[[123 138 132 113]
 [144 133 112 147]
 [153 134 150 129]]: 144

[[107 131 144 135 142 112 131]
 [131 136 103 110 111 130 143]]: 107

[[141 107 147 138 120 141 131]
 [128 104 153 136 123 138 124]]: 141

[[109 139 132 147]
 [144 109 102 107]]: 109

[[132 101 130 130 151]
 [111 138 148 144 121]
 [112 133 152 151 127]]: 111

[[127 122 114 114 122 135]
 [144 117 118 118 126 146]
 [ 99 133 147 154 119 100]]: 144

[[133 153 116 116 153]
 [156 108 119 136 114]]: 133
---
array([ 99, 106, 125, 103, 117]) Out: 125, 125

array([137, 141, 118, 125, 156]) Out: 118, 156

array([115, 104, 142, 118, 123, 146, 150]) Out: 118, 150

array([128, 136, 139, 136, 128, 103, 126]) Out: 136, 139

array([[109, 118, 123, 131, 120],
       [138, 125, 133, 143, 134],
       [152, 141, 127, 140, 121]]) Out: 133, 152

array([[147, 147, 144, 128, 129, 138, 129],
       [155, 146, 139, 121, 123, 144, 123],
       [132, 132, 110, 118, 131, 126, 135]]) Out: 121, 155

array([[135, 135, 136, 115, 124, 130, 140],
       [133, 133, 136, 151, 133, 125, 135],
       [134, 120, 120, 110, 135, 130, 131]]) Out: 151, 151

array([100, 115, 137, 114, 105, 131, 142]) Out: 114, 142

array([104, 107, 135, 152, 116]) Out: 135, 152

array([154, 158, 156, 132, 121, 155, 112]) Out: 132, 158
---
array([101, 111, 116, 130]) result: 130
array([116, 106, 114, 111]) result: 111
array([152, 139, 114, 123]) result: 123
array([135, 136, 101, 125]) result: 125
array([105, 127, 112, 153]) result: 153
array([134, 132, 107, 157]) result: 157
array([108, 116, 142, 157]) result: 157
array([130, 138, 155, 142]) result: 142
array([141, 116, 153, 107]) result: 107
array([133, 127, 131, 153]) result: 153
---
[[120 116 132 129 132 133]
 [142 141 133 106 121 135]
 [146 151 143 107 120 148]] out 141

[[107 145 129 127 101 143]
 [110 134 151 122 141 150]] out 134

[[112 124 145 126 119 145]
 [122 126 118 137 126 103]] out 126

[[126 143 130 117 147 107]
 [125 121 133 126 121 119]
 [124 135 115 119 136 132]] out 121

[[148 126 144 118 132 141]
 [138 114 106 117 124 109]] out 114

[[153 137 111 106 145 134 124]
 [154 117 127 151 107 127 108]] out 117
---
array([[136, 150, 104, 102, 113, 116],
       [138, 149, 129, 147, 138, 133],
       [143, 135, 121, 125, 142, 121]]) Out: 149

array([[140, 148, 133, 118, 125, 143],
       [136, 144, 134, 118, 150, 150],
       [132, 130, 137, 106, 127, 111]]) Out: 144

array([[105, 140, 140, 124, 106],
       [103, 149, 118, 147, 136],
       [139, 127, 112, 131, 123]]) Out: 149

array([[139, 139, 111, 111, 120, 128, 150],
       [125, 129, 118, 146, 110, 150, 115],
       [138, 133, 118, 130, 119, 112,  99]]) Out: 129

array([[145, 151, 129, 156],
       [116, 142, 149, 130],
       [146, 135, 137, 129]]) Out: 142

array([[135, 116, 133, 130],
       [131, 149, 136, 141],
       [128, 120, 112, 134]]) Out: 149

array([[115, 135, 140, 156, 142],
       [123, 140, 137, 144, 151],
       [133, 138, 125, 151, 133]]) Out: 140

array([[106, 104, 151, 151, 103, 106, 150],
       [104, 106, 150, 150, 105, 104, 151],
       [148, 133, 152, 108, 148, 130, 108]]) Out: 106

array([[152, 153, 138, 106, 152, 104, 145],
       [146, 149, 151, 105, 153, 106, 105],
       [104, 152, 104, 151, 150, 152, 107]]) Out: 149

array([[147, 134, 118, 151],
       [122, 144, 156, 124],
       [142, 114, 113, 106]]) Out: 144
---
Input: [124 102 131 151 111 135 127]
Output: 111

Input:
[[125 140 141 138 152 152 117]
 [126 128 139 133 123 111 134]]
Output: 152

Input: [105 121 125 144 124 123 140]
Output: 124

Input:
[[116 127 139 117 130 125 129]
 [117 111 137 121 124 113 142]
 [145 141 113 152 122 156 104]]
Output: 130

Input:
[[143 137 155 116 136 145 138]
 [133 131 116 117 135 143 104]
 [137 116 119 118 140 131 128]]
Output: 136

Input:
[[154 110 102 123 155 154 100]
 [138 102 102 101 114  99 128]]
Output: 155

Input: [126 123 155 118 129 109 127]
Output: 129
